Families of rows that turns and mirrors carry onto each other, the same ones carrying the whole set onto itself: the rest of each named row's family, in list order
5 families of 6 rows
tidud: [ 18 -11  -7   1  -4   1   4  -6 -10]
Fere: [  8  -7 -15  -5   1  11  18  -6  -9]
Kili: [  9  -2 -12   7  11 -10  -4  -6  -1]
tok: [ 24   8 -11 -13   1   1  14 -12   9]
rofi: [ 23  -4  -9  -5 -10  -4   7  -9  -3]
suti: [ 22  11 -13  -4   0  -4  11 -11  15]
tel: [ -1   1 -20   1  17  -1  10  -6   1]
levut: [  9   8 -15  -5  12   0   4  -9  20]
zusi: [ 24  -3  -6 -11  -2  12  15  -9  -2]
peze: [  6 -11  -8   3  14  15   3  -4   2]
tud: [  3  -2 -12   2  19   6   0  -5  12]
Fut: [ 11 -10  -8   7   6  -3  -1  -5  -8]
Nul: [ 18   6 -13 -12   1   4  10 -11  18]
bomob: [21 -9 -5  1 -3 14 12 -6 -4]
vab: [ 13   0 -17 -12  -5   7  21  -9  -3]
Sefud: [ 13   9 -14   4  14  -7   4  -9  15]
lesep: [ 11   8 -21 -11   0  -2  18 -11   5]
sipa: [  8   5 -11   1  23  -2   3  -7   7]
talam: [ 21   4 -12  -5  -5 -11   4 -10   5]
safut: [  4   9 -22  -5  11  -6  12  -9   7]
datog: [ 20  -3  -9 -11  -5  13  13  -9   9]
rebo: [  8  -1 -10  12  19   1   1  -5   5]
zuru: [ 12 -10  -6  11  11  11   5  -4  -4]
viv: [ 8 -6 -7  4 20  8  3 -4 -4]
runav: [ 14 -12  -6  -4   1  19  10  -6   1]
kug: [ 14   5 -14   1   4 -15   0  -9   6]
Vuvus: [  1  -7 -16   1  12   8  12  -5  -8]
let: [ 16 -10  -4  -2   8  15  10  -5  -8]
vulez: [ 16  12 -13  -7  14  -5   7 -10  14]
nuvu: [ 26   2  -9  -5  -8   6  15 -10   6]

Which other rows belong to the same family as lesep? Fere, tel, vab, safut, Vuvus
Which other rows belong to the same family as rofi? tidud, Kili, Fut, talam, kug
Which other rows belong to the same family as zuru? suti, bomob, Sefud, rebo, nuvu
Which other rows belong to the same family as viv? tok, zusi, sipa, let, vulez

